In the rows, 128 means zero.
Where one turn sends some rows of the set: a few examples, then the rows asked
zilob: [157 110 140 157 129 159 120 121 167 125  59 114 110 127 108  75 124  83
 161 132 140 118 117 144 101 137 153 105 112 139 136 121 124 111 123 134
 127 151 130  71 114 139 103 129 107 107 147 132 127 143 144 129 133  96
 150 157 130]
Dedi: [127 129 119 150  96 138 131 125  89 145 133 110  99 141 152 180 147 127
 118 134 100 140  89 142 102 138 121 141 136 130 158 162 109 119 127 110
 147 149 149 111 117 157 127 113 139 121 174 131 100 131 121  98 126  86
 156 134 112]
fonap: [149 120 117 152  75 127 112 112 141 139 114 103  86 105 122  94 140 111
 136 123  75 123  91 110 107  99 133 145 186 137 150 102 105  94 166 110
 123 131 141  93 114 169 126 123 174 133 149 154 116 136 142 139 105 100
 129 149 134]
novem: [126 130  99 152 119 126 126 150 125 114 139 127  85 113 117 114 128 124
 171 126  96 143  73 115  96  91 138 111 129 123 147 126 113 125 118 117
 150 146 161 166 114 142 144 147 108 110 152 161 127 160 154 115 129  97
 149 114 150]
makug: [174 114  77 130 118 154  93 112 120 110 124 114  96 157 123 103 161 110
 124 113 130 156  98  87  60 115 173 132 123 132 142 127 144  97 141 137
 168 139 168 117  89 156 111 154 110 135 162 142 130 134 148 106 135  95
 131 150  98]
nop: [132  85 154 140  91 156 142 115 137 129  88 119  84 118 114  86 146  89
 142 150 131 114 114 158  95 127 108 141  91 101 148 133  96 114 137 128
 140 170 114  93 140 147 113 145 144 133 161 166  97 160 141 111 152  79
 135 145 130]
ruzad: [158 114 131 139 106 169 131 155 126 143  97 114 124 132 141 101 163 114
 103 100 150 155 136 128 103 137 117 113  85 118 111 124 121 117 141 121
 118 158 116  58 141 153 130 153 130 130 156 152 114 141 102  96 137 105
 133 161 130]
pilu: [158  87 136 131 103 160 111 152 146 124  80 106 116 117 135  86 121 118
 113 113 149 190 113 150 105 130 112 105  98 138 143 121 105 103 128 113
 108 173 111 116 116 104 111 158 127 114 146 141 121 124 109  79 144  87
 134 131 121]
Tetu: [113  84 156 137  92 146 147 133 134 136  95 124  77 114 105  89 141  85
 128 161 129 130 126 147  90 113 112 129 103 110 146 136  95 109 133 145
 141 158 105  92 138 140 123 145 145 144 158 176  96 150 149 118 139  82
 134 145 144]
gamak: [162 117 140 155 120 179 127 129 170 139  79 116 107 126 113  85 113  83
 152 119 146 101 114 149  96 131 147 116 109 146 131 108 120 113 125 135
 129 144 117  64 114 141  95 136 127 114 157 145 117 143 137 124 134  96
 141 167 122]
dud: [155 106 128 146 146 153 101 131 174 133  81 133 101 131 127  90 101  96
 156 127 143 145 146 131 111 151 143 114 122 129 135 131  98 104 119 110
 129 183 124 105 111 131 123 146 128 132 137 118 128 132 168 128 109 112
 119 132 139]
Razu: [163 114 100 165  85 129 112 111 136 131 122 110  88 110 118  94 142 111
 133 122  75 116  83 106 103  95 110 123 169 134 154 127 105 108 150 123
 137 130 129 116 118 160 108 137 162 130 129 155 122 123 138 160  79 116
 133 156 141]
vof: [171 118  99 159 111 170 105 109 159 141 124  97 126 113 112 131 147 139
 106 122 119 179 107  96  60 111 160 139 167 125 147 142 110  91 102 114
 141 153 146 109 111 127 136 127 155  97 151 147 133 114 116 124  91  92
 134 160 111]
Bogaf: [166  89 130 126  89 159 110 153 140 123  96 115 108 126 145  86 139 131
 118 107 145 184 114 156 109 148 109 109  91 126 129 124 110 111 118 119
 120 171 118 100 114 107 119 163 130 116 136 141 107 128  99  77 133 102
 117 131 126]
Dag: [159 116  91 150 105 156 100  96 150 141 114  82 125 113 119 120 154 122
  99 129 115 173 112 100  61 130 144 143 161 140 152 138 102  97 106 124
 156 172 161 118 112 123 132 110 152 104 155 134 155 118 123 106 102  81
 136 143 129]
Ropo: [139 122 136 153  99 149 142 116  91 123 135 114 107 123 139 166 153 120
 130 140 113 147  87 118  97 119 127 126 151 113 148 156 131 139 120 100
 145 138 147 101  96 147 114 115 142 102 175 150 103 135 117  72 137  93
 155 131 111]
vaki: [148  78 154 166 113 152 117 162 151 154  82 140  92 107 124  99 103 119
 117 136 140 162 129 133 107 103 114 136  98 129 129 105  98 123 134 141
 121 160 116 133 131 155 111 144 129 141 156 155 100 115 150 120 135  88
 121 109 133]
mebel: [111 125 103 141 126 134 111 143 133 143 153 106  83 136 118 104 134 128
 161 122 117 147  69 110  93  84 126 120 134 140 140 134 121 135 126 107
 149 136 155 155 127 164 135 146 124 115 153 139 129 145 176 118 113  98
 164 141 149]
fer: [172 111 125 163  92 120 113 153  83 130 128  84  92 148 130 118 139 120
 118 140  83 158 122 148  87 127 106 123 137 142 139 123 112  96 164 149
 141 112 172 140 107 153 116 161 128 129 155 154 125 113 109 117 112  92
 124 127  95]
lakef: [157 126  88 115 132 158 127  99 123  99 134 119  93 148 120 101 156 124
 151 114 108 164 106 100  67 116 161 119 124 138 147 107 127  86 135 143
 173 141 169  97  90 156 116 165 118 130 168 150 121 144 140 113 129 122
 115 151 104]
kob: [164  92 137 155 119 112 114 134  76 124 123 100  93 136 133 108 150 136
 122 124  78 156 125 136  90 122 104 132 143 132 153 144 123  87 154 143
 139 119 174 131  89 149 117 166 143 152 153 161 121 103 118 112 115  88
 131 138 104]
zuvi: [155 101 130 124 120 180 139 149 123 141 100 119 115 147 136  85 159  98
 109 100 140 140 144 127 110 126 129 123  89 108 122 135 112 122 140 112
 121 164 105  55 124 148 116 147 129 139 163 159 123 142 112 111 135  94
 127 152 130]
Vova: [157 119  86 122 124 151  96 112 132 101 133 114 105 151 123  95 158 126
 132 110 122 165  95 107  73 106 170 126 129 126 154 139 154  83 119 132
 172 148 173 117 101 148 126 171 121 131 169 150 122 131 127 131 143 103
 128 173  99]
volek: [133 124 126 172 116 141 153 120  96 145 123 124 111 125 151 171 156 123
 121 125 102 147  90 129  94 126 129 128 139 129 172 165 117 120 125 116
 136 138 162 122 116 147 118 120 155 122 160 157 105 122 113  81 125  76
 159 139 101]
vomir: [149 116 128 146 147 155  91 143 173 120  95 125  93 122 123  81  98 111
 143 140 146 148 140 149 108 137 119 116 112 126 140 139 100 110 120 119
 125 192 118 108 116 119 129 156 120 138 150 128 126 125 165 117 113 121
 126 131 141]
tuvo: [117 124  85 156 132 120 112 125 136 143 133 123  85 115 127 120 127 131
 174 124 112 141  63 119 102  85 122 112 129 136 152 134 130 130 142 110
 160 142 152 158 119 150 126 150 138  98 152 146 119 155 147 125 117 105
 158 141 144]
kameb: [135  67 157 150 102 135 121 158 158 152 102 146  86 116 120 100  96 102
 123 149 142 154 126 136 103  95 117 140 103 138 135 115 111 122 125 133
 121 147 117 127 126 154 112 139 142 139 150 166  86 125 145 106 144  79
 124 118 135]
Sos: [160 130 105 140  74 132 124 113 141 139 135  95  74 118 107  74 144 102
 128 130  90 128  80 114 111 100 119 127 167 143 159 114  99  90 140 119
 130 133 147 116 121 157  94 122 166 114 140 157 114 126 151 139  81 104
 137 152 134]
Zun: [165 106 104 161 108 155 103 107 175 123 123  94 130 108 115 131 127 131
 103 127  99 172 107 112  66 120 151 133 172 125 150 125 106 109 101 114
 137 156 151 112 114 157 143 122 141 100 156 130 151 104 119  85 104 101
 148 157 134]
Sep: [160 114 136 157 106 129 111 146 103 120 122  92  93 129 141 115 146 110
 110 111  78 181 143 125 101 126  91 119 157 146 148 123 111  81 149 146
 152 118 162 135  86 161 127 174 146 143 152 161 133 122 117 114 130  96
 123 134 113]

Ropo -> Zun
Dedi -> Dag
Now find these:
vomir -> nop
kob -> Vova
Tetu -> Bogaf

